Small tables with named rows and columns. After each table, cells are looked up by row and column.

Lut =
        Ligi  Ragepag  Pemuve  Saviri  Det
Sopur    243      130     247     131  127
Sosola   187      220     178     215  209
Dofadi   220       28     242      37   44
Kibif    190      180     188     179  176
Kita     152      216     144     213  211

What is the Saviri of Sopur in Lut?
131
What is the Pemuve of Kibif in Lut?
188
What is the Ligi of Dofadi in Lut?
220
What is the Ligi of Sosola in Lut?
187
What is the Det of Sopur in Lut?
127
What is the Saviri of Dofadi in Lut?
37
What is the Ragepag of Sosola in Lut?
220
What is the Ragepag of Dofadi in Lut?
28
What is the Ragepag of Sopur in Lut?
130
What is the Ragepag of Kita in Lut?
216
What is the Saviri of Kibif in Lut?
179
What is the Ligi of Sopur in Lut?
243
What is the Det of Dofadi in Lut?
44
What is the Pemuve of Kita in Lut?
144
What is the Det of Kibif in Lut?
176
What is the Ligi of Kibif in Lut?
190
Row with the largest Ragepag: Sosola

Nilida:
|  | Pas | Zagipon | Vukiko | Ridu | Bof | Kunibe | Tulit |
|---|---|---|---|---|---|---|---|
| Rudo | 97 | 174 | 117 | 162 | 80 | 183 | 64 |
| Ziz | 104 | 49 | 53 | 185 | 78 | 202 | 52 |
| Zatezet | 129 | 21 | 122 | 84 | 130 | 101 | 174 |
| Palaba | 97 | 188 | 133 | 157 | 80 | 178 | 66 |

Palaba, Bof => 80
Palaba, Zagipon => 188
Ziz, Kunibe => 202
Zatezet, Bof => 130
Ziz, Bof => 78
Zatezet, Zagipon => 21
Ziz, Zagipon => 49
Rudo, Bof => 80
Palaba, Tulit => 66
Rudo, Vukiko => 117
Ziz, Tulit => 52
Zatezet, Kunibe => 101
Ziz, Ridu => 185
Palaba, Pas => 97
Rudo, Kunibe => 183
Rudo, Ridu => 162
Ziz, Pas => 104

Kizonu:
cols = Ful, Zan, Tifa, Zar, Tun, Nekat, Fefeb, Nazot
Kez: [3334, 1981, 6093, 2186, 3647, 2644, 7673, 9395]
Rinafi: [6981, 7537, 4231, 8042, 5670, 6688, 3334, 4100]
Dod: [2218, 1490, 7869, 1053, 4330, 2046, 8066, 6198]
Ren: [4800, 4378, 5323, 3571, 5310, 2372, 6880, 3470]
Tesid: [7268, 5172, 4400, 6623, 4733, 8664, 3033, 5516]
Borefog: [4020, 3625, 6116, 3181, 4946, 3259, 6759, 5049]

What is the Fefeb of Rinafi in Kizonu?
3334
What is the Fefeb of Ren in Kizonu?
6880
What is the Zar of Kez in Kizonu?
2186
What is the Fefeb of Dod in Kizonu?
8066
What is the Tun of Kez in Kizonu?
3647
What is the Zan of Tesid in Kizonu?
5172
What is the Tifa of Dod in Kizonu?
7869
What is the Zar of Ren in Kizonu?
3571
What is the Nazot of Borefog in Kizonu?
5049
What is the Zan of Borefog in Kizonu?
3625
What is the Nekat of Dod in Kizonu?
2046
What is the Fefeb of Borefog in Kizonu?
6759
What is the Nazot of Ren in Kizonu?
3470
What is the Zar of Rinafi in Kizonu?
8042
What is the Nekat of Rinafi in Kizonu?
6688
What is the Nazot of Rinafi in Kizonu?
4100

Pef:
columns: Kete, Gopo, Loti, Kugi
Tuv: [68, 96, 134, 70]
Vinuret: [104, 103, 72, 228]
Keko: [71, 102, 149, 8]
Mevu: [82, 130, 129, 33]

Kete of Vinuret is 104
Loti of Tuv is 134
Gopo of Vinuret is 103
Loti of Mevu is 129
Kugi of Keko is 8
Kugi of Vinuret is 228
Kete of Keko is 71
Kete of Mevu is 82

Table Vur
columns: Rav, Mov, Gad, Niteres, Luvule, Lovuza, Zamegof, Navar
Lopofum: [25, 41, 20, 41, 130, 117, 87, 99]
Reduv: [110, 94, 124, 111, 94, 123, 108, 107]
Kod: [82, 42, 112, 99, 115, 192, 127, 132]
Tulena: [98, 104, 101, 103, 120, 129, 118, 118]
Viv: [94, 101, 97, 101, 123, 134, 120, 120]
Ras: [84, 57, 91, 91, 81, 120, 95, 97]
Nosidi: [101, 107, 106, 105, 116, 123, 115, 114]
Sapipav: [56, 49, 59, 63, 95, 100, 79, 86]
Fepura: [110, 102, 122, 108, 94, 107, 101, 100]
Let: [127, 148, 116, 131, 131, 134, 144, 135]
Batulop: [149, 120, 135, 134, 23, 41, 80, 66]
Medukin: [102, 88, 116, 105, 101, 129, 109, 109]
Zopezum: [76, 91, 74, 87, 133, 134, 117, 120]

Mov of Lopofum: 41
Gad of Zopezum: 74
Lovuza of Reduv: 123
Rav of Nosidi: 101
Navar of Sapipav: 86
Gad of Batulop: 135
Luvule of Batulop: 23
Zamegof of Fepura: 101
Rav of Viv: 94
Zamegof of Kod: 127
Mov of Sapipav: 49
Rav of Sapipav: 56
Zamegof of Lopofum: 87
Navar of Lopofum: 99
Gad of Let: 116
Navar of Kod: 132
Navar of Reduv: 107
Rav of Kod: 82

